In the rows, zero is written as 128.
One turn sends every row of this set to another row. A few are shown first. Where does it send the rows asked after them?
K_260: [170 136 123 117 128 128 128 157 119 144 111 119  99  80 147 131 119 169
 139  86 141 159 146 138 103 111 132 151 132 111 160 119]
K_700: [163 137 127 126 124 142 123 148 118 155 112 134  97 100 153 123 118 177
 140  75 142 148 167 128  97 104 130 145 132 107 146 121]
K_449: [146 121 118 114 116 141  89 121 120 124  94 143 125  97 123 141 126 168
 147  77 120 146 119 122 136 117 110 155 124 120 112 148]
K_264: [113 131 146 140 114 106 147 130 109 111 146 151 128 111 132 103 129 128
 138 101 124 122  98 142  93 100 148 107 114 108 163 145]
K_503: [144 137 137  89 112 133  88 105 104 127 140 166 127 127 137 137 119 129
 143 104 117 157 152 122 157 136 166 161 118 118 124 124]
K_626: [140 131 143 124 149  93 108 126 104 130 135 156  82 109 141 115 105 159
 123 104 155 155 117 134 109  86 121 103 108 112 118 107]
K_340: [137 134 121 103 117 114  82 116 100 124 134 159 132 126 143 144 116 110
 146 102 111 159 138 116 148 136 152 165 116 121 125 111]
K_146: [145 120 143 123 144  97 108 127 103 126 141 153  85 115 141 132 104 162
 125 119 150 156 112 118 108  95 110 101 106 113 116  98]
K_520: [161 125 128 114 126 134 126 154 120 147 114 135 103  79 154 118 119 172
 131  83 144 154 158 134  98 112 126 151 129 110 158 115]
K_676: [105 133 124 114 130 119 107 108 108 108 120 104 155 123 153 140 133 158
 157 122 120 128 118 157 122 107 123 117  80 124 129 143]
K_758: [149 137 125  97 122 103 133 104  88 113 146 143 119 107 149 160 131 166
 136 140 113 110 142 181  79 102 116 148 105 118 132 139]
K_30: [139 177 112  98 115 117 114 117 129 106 144 160 116 123 119 130 107 144
 110 141 109 174 135 141  82 125 143 125  86 108 123 124]
K_610: [136 138 148 123 148 101 122 116 111 124 146 150  82 118 148 126 102 166
 120 112 144 152 122 119  97  85 114 104 114 114 111 105]
K_646: [143 130 105  99 124 107 138 114  93 118 137 153 117  96 140 162 120 160
 133 131 116 116 142 184  69 113 115 151  98 121 127 131]
K_253: [149 128 121  87 122 103 126 107  88 117 138 149 117  99 143 170 128 159
 138 122 113 114 134 176  67 114 107 144 105 115 136 130]
K_667: [140 115 122 112 120 154  86 122 115 139 101 146 134  93 128 138 126 170
 141  81 122 149 123 127 136 109 108 155 113 112 119 146]
K_967: [137 126 109 125 114 117 138 141 125 135 148 128  93 122 124 120 120 180
 149 108 102 115 142 131  79 134 154 176 117 132 158 104]
K_917: [125 136 146 137 112 141 110 133  89 136 170 147 118 145 110 144 126 147
 138 110  99 129 137 116 121 119 173 152 129 116 165 136]
K_659: [141 122 109 127  99 129 142 148 119 139 154 136  95 122 136 132 125 177
 141 120 109 108 167 132  94 122 150 171 129 134 152 113]
K_225: [144 121 119 107 115 156 103 122 125 153 101 145 136 104 136 137 129 168
 157  85 121 148 128 124 143 109 120 154 114 119 109 144]
K_530: [137 174 117  94 125 108 121 110 119  99 149 162 115 123 123 131 108 145
 101 141 122 170 139 134  94 126 152 127  96 121 114 122]
K_329: [116 138 153 129 112 102 140 122 116 125 156 159 117 114 139 101 125 121
 143 109 114 126  93 148 104  85 144 113 114 105 153 140]
K_190: [137 137 145 145 127 117 103 146  85 129 158 151 125 148 104 138 133 151
 141 118  98 141 138 123 117 136 168 151 121 124 166 139]
K_730: [126 138 149 135 120 126  97 141  85 130 166 146 129 146 113 131 136 149
 127 114  99 138 144 118 116 127 169 151 120 120 175 133]
K_344: [105 127 131 121 126 120 104 118 116  98 122 107 149 126 154 132 125 157
 164 127 118 134 131 152 119 121 119 106  80 117 138 135]
K_160: [127 133 144 122 104  97 138 132 117 117 144 159 122 105 129  96 137 129
 146 110 120 123  94 142  94  98 142 108 119 103 163 140]
K_41: [129 128 124  92 114 122  74 114 103 126 142 163 132 123 138 131 120 125
 135 112 112 156 144 117 155 131 152 166 112 122 123 111]
K_903: [134 120 109 123 108 128 140 146 121 139 154 135 106 117 127 122 129 184
 133 118 103 113 149 124  76 126 146 176 119 132 159 110]
K_457: [138 175 122 100 125 119 119 101 123 100 144 173 117 119 126 128 103 149
 116 140 112 169 145 148  90 119 140 129  93 105 108 136]
K_427: [113 128 134 128 125 126 126 114 119 107 123 110 153 120 170 132 127 152
 158 129 122 135 127 156 122 106 116 111  82 120 129 144]

K_730 goes to K_903
K_646 goes to K_626
K_967 goes to K_260
Now these:
K_329 goes to K_758
K_225 goes to K_503
K_160 goes to K_253

One turn sends every row of this set to another row. A few are shown first. Where does it send the rows asked after them?
K_918: [157 147 104 166 101 127 126 134 129 150 170 132 147 123 130 129 122 144
 144 108 145 122 143 115 123 128 139 135 116 143 143 132 100 132 121 174]
K_927: [146  92 148 117 120 156 147 148 118 128  96 135 123 134 114 139 129 128
 142  82 123 133 114 107 110 119 113 115 150 116 127 152 129 118 135 151]
K_597: [147 128 127 116 164 113 118 123 151 138 105 104 131 113 138 132 116 121
 127 111 112 145 134 130 112 124 124 169 145 115 137 108 120 129 129 177]
K_848: [148 135 156 102 130 158 147 136 113 117 107 150 123 113 112 129 133 126
 132  96 110 134 117 103 142 121 139  88 112 114 147 151 132 123 146 163]
K_268: [140 123 145  82 137 106 146 111 123 148 140 114 117 140 130 126 128 130
 130 137 155 135 153 144 139 123 142 124  96 105 169 118 135 106 119 106]
K_429: [107 148 136 120 110 128 155 114 153 184 104 128 134 148 118 161 160 135
 116 116 155 115 120 118 138 100 119 124  99 112 141 141 120 124 110 115]
K_951: [152 156 113 157 134 179 132 122 107  97 154 133 137 143 127 120 146 132
 149 130 151 128 149 115 123 119 135 152 135 130 141 116 125 104 132 123]
K_410: [126 145 105 157 127 175 138 102 108  81 142 125 119 142 123 123 142 122
 147 125 133 136 142 122 131 110 119 136 141 133 134 119 138 121 117 108]
K_205: [156 107 145 104 115 172 124 160 127 119 116 141 149 112 128 127 143 148
 124  92 133 132 127 117 126  99 132 122 133  99 140 141 117 109 155 152]
K_868: [123 124  71 150 107 126 133 109 122 135 170 122 125 129 123 132 139 146
 126 122 159 119 152 128 141 111 129 112 106 126 144 126 109 122 116 166]
K_786: [125 170 147 120 117 139 145 122 159 178 128 136 139 118 114 147 149 127
 120 121 113 129 110 119 140  91 116 115  90 111 154 125 128 140 120 108]
K_7: [140 146 153 135 123 132 152 136 155 205 121 126 138 144 115 153 141 121
 137 117 134 125 111 105 109 116 108 128 114 116 143 125 122 128 114 116]
K_153: [117 105 142  94 122 126 142 121 126 140 149 125 136 116 121 137 122 129
 129 141 119 129 128 135 145 100  92 144 128 102 146  97 146 151 131 101]
K_193: [156 140 166 111 132 114 148 142 141 153 146 152 151 130 102 147 129 146
 137 137 133 112 138 132 147 122 138 167 115 108 146 116 130 120 152 117]
K_691: [134 157 105 144 131 168 143 101  90  96 135 127 119 155 130 124 145 124
 147 121 162 129 146 115 124 124 138 143 124 139 145 135 127 104 114 128]
K_438: [147 118  86 176 107 114 136 121 142 140 161 118 113 142 110 133 119 135
 148  99 131 133 144 140 112 122 127 121 127 140 134 137 116 118 103 145]
K_390: [134 135  96 176 100 131 126 119 149 122 175 131 135 112 114 129 126 141
 137 119 111 129 143 129 149 111 123 108 125 134 130 117 119 148 123 148]
K_579: [130 123 126 128 171 103 130 107 162 127  97 106 116 124 120 141 123 119
 126 121 105 140 140 130 134 133 125 143 150 113 122 107 131 130 129 170]
K_57: [147 158 122 166 123 169 139 117 110  93 133 133 128 150 122 127 133 123
 159 110 134 133 138 118 116 124 131 157 146 147 132 134 130 117 117 115]
K_346: [139 106 134 103 125 151 147 134 124 113  96 140 116 137 108 139 153 145
 122  93 146 126 136 124 139 111 147 100 119 102 138 160 125  90 144 153]
K_961: [128 171 118 150 125 177 140 103  93  89 140 138 134 136 129 124 140 122
 147 128 139 126 136 103 140 122 128 141 128 142 139 125 131 133 125 132]
K_886: [132 114 160 109 102 102 143 123 146 137 109 122 133 146 126 144 119 138
 138 104 137 132 138 155 133 114 129 166 134 125 138 141 132 129 112  88]
K_263: [130 140 140 113 112 146 130 134 155 192 132 113 153 129 143 138 155 135
 116 123 155 129 127 117 122  93 114 123 103 101 155 115 113 123 117 111]
K_476: [121 151  92 157  93 116 142 102 120 129 147 134 121 123 119 138 120 132
 137  99 126 125 130 125 140 117 129 118 106 153 141 151 115 149 103 165]
K_564: [119 137 175  99 118 105 157 108 114 153 115 132 139 138 131 145 116 122
 140 134 144 117 133 106 158 146 125 134 119 130 141 126 134 157 122 128]
K_550: [127 149 128 111 161 109 119 101 159 114  99 110 126 105 134 131 127 124
 114 119 103 146 142 135 151 121 140 139 126 113 138 112 126 137 131 173]
K_374: [137  92 148 112 126 163 134 135 130 111 111 122 121 121 125 122 139 128
 130 106 120 142 135 109 139 118 123  69 142 101 131 128 135 121 140 141]
K_539: [126 138 150 136 118 130 141 119 180 177 119 111 129 144 122 143 152 126
 125 122 131 136 133 125 134 107 120  94 114 108 138 120 128 123 108  89]
K_250: [125 144 112 103 166 106 134 105 142 127  95 121 121 115 121 146 132 129
 112 115 121 131 133 134 139 116 135 166 120 111 140 123 122 122 134 188]
K_469: [131 124 118 112 158 112 117 117 155 131  99 106 139 121 141 139 136 138
 113 118 141 132 149 132 133 121 137 168 140 107 130 112 112 118 135 182]

K_691 goes to K_410
K_263 goes to K_786
Now these:
K_927 goes to K_346
K_550 goes to K_597
K_268 goes to K_153
K_438 goes to K_868

